Each path below is one point turned by a fixed rotation once a step. After each direction that follows a path, write how fast that rotation turns it, in degrees each step (0 if it stays still).
Each turn is a multiple of 5 degrees from 10 to 175, or 0.
Each row of a path follows its step; steps can be skipped.
path 1
step 0: [57, -16, -27, 35, 119, -39, -199, 79, 304, -52, 89, 329, 274, -371, 27, -178, -207, -175, -266, 195, 49, 75, -217, 16, 119, -40, 49]
step 1: [-131, 199, 322, -141, -100, -95, 30, 235, 6, -87, -63, -285, -25, 178, 131, 126, 155, 214, -338, 30, 23, 54, 322, -107, -175, 21, -182]
step 2: [105, -130, 110, -102, -108, 219, 186, 96, -192, -188, 11, 276, -83, 172, 49, 133, -126, -242, 159, -39, -65, 159, -488, 112, 119, -132, -81]
step 3: [-49, -279, -131, -110, -84, -132, 44, -210, 319, 97, 55, -3, 111, -93, -199, 90, 254, -106, -323, -169, -207, -114, 246, -53, 227, 167, -99]
step 4: [149, 251, 90, -72, 180, 185, -121, 240, 87, 164, 37, -11, 404, 134, 171, -149, 5, 122, 149, -6, 121, 206, 46, 280, 83, -288, -119]
step 5: [-405, -174, -10, -97, -54, 199, -27, 298, 216, -33, 1, -53, -284, 79, 52, 180, -225, -304, -21, 146, -104, -37, 97, -240, -122, 109, 37]
step 6: [244, 35, 113, 54, 49, -57, 114, -307, 111, -95, -38, -68, -81, -1, 29, 118, -43, 113, -116, 66, -200, -257, -203, 391, 26, -189, -419]
step 7: [-131, 260, -201, 94, -142, 43, 141, 143, 107, 285, 25, 41, 82, 225, -188, 31, 384, -67, 246, 7, -130, 236, -15, -162, 165, 248, -40]
step 8: [-215, 175, -123, -93, 354, 50, 11, 28, 199, -161, 99, 253, 94, -305, 113, -71, -368, -56, -189, 25, 146, -114, -19, 100, 261, -96, 31]
step 9: [-82, 103, 149, 46, -344, 30, -43, 178, 26, 202, -34, -323, -127, 22, 111, -11, 43, 211, -429, 176, -71, 163, -28, 42, -268, 118, -185]
[-28, -25, 24, -52, -39, 56, -36, 9, -1, 47, -38, -60, -153, -5, 40, -157, 119, -30, -19, 3, -35, -4, 83, -132, 70, 112, -57] | 175
[-109, 109, 64, -47, 139, -41, -4, 80, -117, -92, 64, 33, 54, 120, 11, -9, 78, -22, 109, 10, -26, 0, 72, 7, -3, 46, 10] | 120
[-45, 49, 40, -68, 70, 48, -39, 93, 164, 34, 10, 62, -45, 22, 43, 125, 78, 8, -96, -56, -49, 53, -109, 53, 50, 21, -88] | 0
[73, 59, 140, 62, 72, 35, 111, -54, 92, -72, 41, -58, -64, -2, 29, -7, -61, -2, 28, -139, 104, -36, 67, -1, 103, -15, 20] | 170
[41, -162, 88, -90, -56, 7, -15, 11, -108, -22, 34, 42, 70, 48, 42, 12, 54, -62, -133, -99, 73, 102, 50, 30, 30, -34, 51] | 40
[64, 5, -12, -63, 59, -68, 20, -1, -39, 56, 24, 71, -31, 51, -2, -5, -42, 159, -147, 8, -69, -168, 118, 11, 16, -39, -33] | 140
path 2
step 0: [416, 91, 43, -419, 139, 167, -196, 1, -47, -53, 29, 11, -167, 196, 25, -12, -87, -131, 42, -364, 50, 29, -19, -81, 110, -448, -75]
step 1: [143, -73, 282, -93, 135, 16, -238, 112, 63, 183, 148, 64, 139, 302, 252, 114, -210, -125, -348, -363, -99, -94, 111, -144, -91, -255, 140]
step 2: [94, 50, 145, -256, 90, -303, 149, 84, 61, 79, 360, 226, 197, -79, 248, 121, -98, -161, -489, -46, -246, 117, 23, 96, 63, -23, 50]
step 3: [467, 165, 32, -423, -161, -121, 451, 189, -93, -4, 88, 196, -73, -7, 231, 47, 158, 24, -149, 16, 53, 96, -36, 6, 118, -76, 78]
step 4: [504, 302, 236, -190, 126, 117, 171, 140, -236, 151, -49, -168, -162, 126, 32, -2, 37, 16, 26, -78, -125, -226, 146, -80, 62, -150, 328]
step 5: [125, 309, 276, 107, 274, 151, -94, 307, -152, -52, 149, -16, 11, 233, -9, -50, 106, -139, -379, -131, -203, -97, 316, 102, -87, 121, 182]
step 6: [158, 106, -13, 55, 237, -304, 195, 203, 44, -114, 225, 90, -215, 83, -61, -90, 87, -284, -370, -126, 26, 335, 309, 40, 58, 208, -11]
step 7: [283, -73, 48, -23, -4, -111, 401, 127, -9, 204, -126, 72, -480, -19, 159, -131, 109, -117, -79, -16, 23, 221, 377, -31, -76, -198, -151]
step 8: [96, 291, 142, 80, -49, 239, 222, 12, 28, 136, 75, -139, -295, 110, 150, -223, -112, -170, 15, 31, -322, -152, 326, 46, 60, -416, -129]
step 9: [-64, 351, 174, 51, -38, 195, 102, 135, 211, -376, 285, 98, -38, 220, -76, -40, -48, -250, -68, -203, -309, 61, 192, -153, -186, -197, -65]
[12, -116, -156, 69, 31, 43, -78, -59, 7, 51, -7, -43, -116, 6, 55, 76, -12, -65, -141, -79, 34, 48, 19, 91, 6, -64, -23] | 60
[-18, -27, 19, 158, -27, 75, 53, -20, 99, -79, 33, -84, -129, 9, -1, -55, 67, -11, 34, 119, -108, 99, 0, -69, -52, 18, 13] | 20
[167, -5, -52, 55, 30, -47, 26, 25, -56, -5, 0, -27, 24, -2, 32, 21, 91, 71, -76, 58, -30, -76, -63, 76, -20, 128, 172] | 35
[-21, -80, 123, 89, 116, -136, -146, 123, 20, -23, 42, 11, -6, 84, -35, -51, -7, 7, -8, -63, 28, 64, -86, 10, -30, 10, -1] | 80
[-11, -59, 10, -33, -52, 98, -16, 117, -23, -26, -70, 107, 38, 7, 31, 66, 146, 48, -7, -17, -16, 20, 33, 35, -206, -21, -65] | 170
[101, -35, 66, 1, -34, -24, -76, -20, -17, 34, -54, -12, -60, -29, 63, -32, 171, -45, 145, 36, 66, -44, 7, 27, 107, -138, 4] | 95
[-84, 54, 41, 43, -53, -26, -64, 23, 40, -54, 132, -58, 15, -115, 138, 74, 38, -72, 45, -105, -28, -80, 68, 47, -7, 103, 6] | 100
path 3
step 0: [-17, -191, 81, 145, -303, 212, -33, 94, 101, 392, -48, -187, -246, -84, -246, 13, -14, 91, -19, -160, -135, 3, -261, -56, 328, 47, -66]
step 1: [-18, 28, 165, -325, -216, -58, -175, 75, -6, -248, -59, 225, 3, -193, -178, 78, 141, -9, 383, 103, 43, 142, -380, 108, -16, 36, 119]
step 2: [-333, 141, -10, -150, 217, -38, 114, 69, -381, -186, 53, -327, 288, -26, -227, 3, 24, -188, -64, -52, -145, 46, 26, -85, 81, 4, 227]
step 3: [-154, -216, 2, -44, 24, 121, 3, 256, -175, 391, 37, 119, -147, 31, -111, -99, 42, -176, -121, -219, 83, 99, -29, -282, 34, -337, -267]
step 4: [52, -74, -132, -111, -300, 400, -60, 273, 31, -44, 247, 81, -52, -137, -60, 96, 75, 360, 232, 141, -120, 124, -16, 170, 9, -187, 77]
step 5: [-259, 64, -102, -170, 163, 68, 156, -45, 240, -109, -109, -96, 67, -98, -275, -394, 32, -64, 119, 219, -181, 149, -159, -8, 238, 180, 180]
step 6: [-309, -370, -12, -1, -250, -85, 185, -108, -222, 83, 21, -8, -12, -103, -334, 65, -139, -262, -20, -175, 271, 60, -68, -153, -95, 110, 18]
step 7: [18, -54, 80, -52, -72, 141, -59, 384, -130, 82, -130, 94, -48, -163, -198, 478, 232, 154, -66, -204, -216, -87, -111, -19, 219, -42, 31]
step 8: [-78, 113, 137, -237, 200, -54, -79, 209, -102, -73, 37, 149, 118, 163, -188, -323, -106, 170, 251, 8, -129, 164, -321, 149, 37, -289, 131]
step 9: [-445, -81, -140, -125, -66, 146, -99, 100, -31, 184, 202, -341, 61, -133, -3, -81, -169, -308, -27, 96, -41, 189, 87, -65, -211, -52, 199]
[81, 52, 19, -4, -17, -44, -119, -12, 114, 56, 93, -41, -84, -34, -75, -60, -62, 116, 78, 16, -142, 1, -83, 45, -65, -44, -11] | 95
[93, -74, -86, -22, 55, 118, 119, -72, -49, 33, 84, 63, -88, -86, 59, -95, 19, -47, 3, 96, -91, 20, 80, -2, -20, -36, 15] | 60
[94, -8, -32, -115, -34, 104, -94, -3, -18, -110, -145, 36, 18, 23, -89, 56, 59, 35, -30, 114, -12, -87, 21, 81, -30, -45, -48] | 115
[85, -35, 62, -105, 22, 19, -50, -52, -27, -99, 68, 64, 54, -109, -9, -4, -84, -35, -58, -150, -39, -91, -52, -87, 41, 100, 4] | 70
[-31, -65, -39, -6, 75, -160, -26, 13, 10, -70, 43, -100, 25, -94, -121, -9, 12, -109, -14, 45, -8, 21, 126, 19, -68, 32, -113] | 100
[-25, 51, 12, -24, 72, 27, -40, 68, 125, 61, -137, -47, -69, -27, 52, 30, 40, -90, -55, 15, -160, 3, 29, -95, 112, 51, -10] | 155
path 4
step 0: [-151, 66, 143, -78, -46, 36, -1, 9, 233, -1, 449, -277, 94, -41, -49, -264, -9, -172, -30, -21, -69, 381, -34, 183, 131, -158, 265]
step 1: [-253, -122, 38, 146, -30, 60, -25, -37, -442, 138, -257, 51, -292, -96, -230, -86, 176, -46, -123, 42, 244, -50, 266, 37, 31, 141, 236]
step 2: [-25, -322, 287, 137, -80, -15, -9, 100, 283, -168, 202, -308, 221, 100, -15, 77, 214, -167, 167, 85, -53, 47, 289, 183, -41, -147, -128]
step 3: [-122, 68, 141, -18, -51, 186, -102, -195, -132, -19, 107, 303, -186, -306, 291, -106, -147, -103, -132, 90, 89, 64, 244, 209, 198, 88, 328]
step 4: [101, -30, 32, 396, 96, -24, -67, 120, -101, 99, 145, -364, 68, -79, -277, -162, 322, -99, -54, -212, -266, 106, 185, 109, -51, 152, -2]
step 5: [-181, -115, 97, -115, -197, 17, 78, -66, 102, -28, 170, -127, -174, -49, -38, 4, 43, -69, 39, 270, 414, 144, -21, 229, 13, -181, 479]
step 6: [-315, -209, 179, 133, -116, 148, -157, 11, -253, -71, -103, 1, 0, -23, -59, -132, 196, -249, -122, -168, -109, -24, 415, -102, 200, 112, -232]
step 7: [179, -82, 269, 153, 201, -114, -5, -8, 156, 85, 165, -86, 103, -87, 87, 9, -35, 88, 118, 252, 9, 44, 289, 513, -45, -145, 235]
step 8: [-100, 57, -26, 166, -252, 398, -69, -142, -35, -124, 164, 28, -172, -293, 2, -42, 172, -293, -146, -181, -13, 165, 88, -114, -49, 251, 263]
step 9: [-189, -111, 164, 95, 98, -359, 22, 240, -244, 113, 222, -336, -13, 88, -144, -266, 142, -15, -6, 101, 9, 146, 55, 291, 198, -38, 41]
[104, -25, -17, -23, 50, 84, -1, -65, -13, 42, -1, -1, -54, 49, 232, -5, 27, 7, 3, -16, -57, 110, 47, 88, -77, 67, -73] | 85
[-18, 98, 67, 109, -85, 69, -35, -48, -19, -92, -191, -2, -50, 93, 50, -28, 15, 13, -19, -38, -13, -58, -36, -27, 37, 95, 99] | 155
[-38, -1, -29, 14, -208, 15, 20, -11, 32, -1, 108, 5, 96, 57, 70, 5, -67, -98, -99, 19, 55, -66, -49, 34, -130, 18, -9] | 130
[-83, 15, -50, -56, -31, -4, -191, 134, -52, 83, 1, 1, -25, -39, 68, 77, -8, 82, 109, 11, 25, -68, 4, 51, -51, 58, 78] | 175
[-90, 40, -92, -80, 21, 50, 57, -27, 112, 30, -63, 14, 4, -79, 69, 4, -104, -127, 49, -55, 73, 85, 66, -91, 41, 19, 99] | 145
[26, -47, -99, 81, 69, 17, -5, -96, 69, -139, -32, -55, 69, -54, -13, 68, 103, 12, 111, 35, 94, -29, -38, 30, -133, -17, 36] | 130
[99, 7, -42, -18, -67, 21, -57, -143, -53, 51, 44, 161, -68, 29, -122, 63, 11, -25, 43, -13, 121, 10, 48, 3, 41, 96, -21] | 160
path 5
step 0: [194, -252, -313, 257, -253, 148, 103, -113, -348, -18, -80, -96, 189, 199, 21, -109, 105, -183, 255, -128, 83, -61, 86, -128, -231, -115, 212]
step 1: [107, -11, -73, -28, 236, -99, 4, -260, -56, -159, 86, -157, 44, 157, -117, 0, 82, -262, 79, 37, 55, 290, 181, -3, 259, -495, 333]
step 2: [93, 89, 176, 151, 180, 123, 355, -23, 132, -217, 281, -91, 367, 14, -49, 150, 4, -31, 75, -120, 151, 75, 151, -111, 24, -297, -389]
step 3: [-100, -99, 10, 117, 101, -1, 446, 132, 22, -97, -87, -11, -86, 71, 132, -268, -6, -198, -277, -90, -22, -68, 386, 196, -376, -181, -108]
step 4: [-213, 152, -20, -5, -135, -171, -95, -221, -150, -140, -159, -422, 269, 30, -66, -54, -199, -258, -269, 53, -231, 132, 121, -105, -317, -48, -10]
step 5: [197, -178, -189, 245, 93, 11, -93, -74, -351, -68, 139, -239, 76, 207, 99, -245, 42, -115, 106, 40, -125, -84, 27, -521, -40, -54, -191]
step 6: [43, -299, -225, 38, -13, 78, 95, -194, -191, -212, 397, -81, 99, 260, 55, 27, 49, -220, 204, -161, 139, 27, 117, 197, -79, -196, 347]
step 7: [61, 145, 26, 41, -54, 2, 178, -212, 112, -59, -91, -46, 314, -23, -156, 43, 254, -169, 221, -14, 34, 235, 432, 8, 140, -459, -52]
step 8: [79, 153, 89, 257, 301, 46, 441, 84, 177, -141, 207, -158, -123, 86, 35, 83, -141, -214, -297, 14, -50, 122, 227, -161, -38, -193, -222]
step 9: [-155, -144, 151, 7, -13, 136, 336, -45, -261, -131, -174, -79, 334, 103, 34, -134, -248, -187, -183, -77, -31, -60, 94, 29, -500, 21, -92]
[-145, 83, -16, 20, 9, 173, 43, -36, -125, 10, -51, 15, -59, 53, 47, -59, -19, -18, -4, -39, 65, -84, -5, 116, 21, -21, 96] | 125
[-85, -11, -57, -10, 42, 40, 67, -24, -15, 72, 85, -4, -88, -172, -114, 43, 4, 41, 47, 111, -1, 23, 20, 48, -96, -101, -82] | 70
[40, -37, 21, 32, 8, 37, 35, 37, -54, 70, -167, 90, 21, -35, 8, -148, 123, 29, 99, 26, -15, -40, 72, -97, 29, -32, -94] | 155
[13, 162, -19, -88, 27, 29, -145, -122, 37, 48, -18, -49, 46, 55, -10, 24, -19, 2, -23, 55, -18, -68, 35, -7, 90, -83, -142] | 125
[-63, 44, 100, 46, 172, 44, 16, -2, -57, -62, 24, -38, -22, -44, -27, -4, -34, -59, 19, 59, -43, 69, -107, -153, 120, 52, 2] | 110
[68, 17, -26, -30, -70, 93, 38, -61, -29, 49, 29, 61, -64, 29, 71, 131, -52, -42, 129, 40, -104, 71, 135, -47, 40, 75, 53] | 55
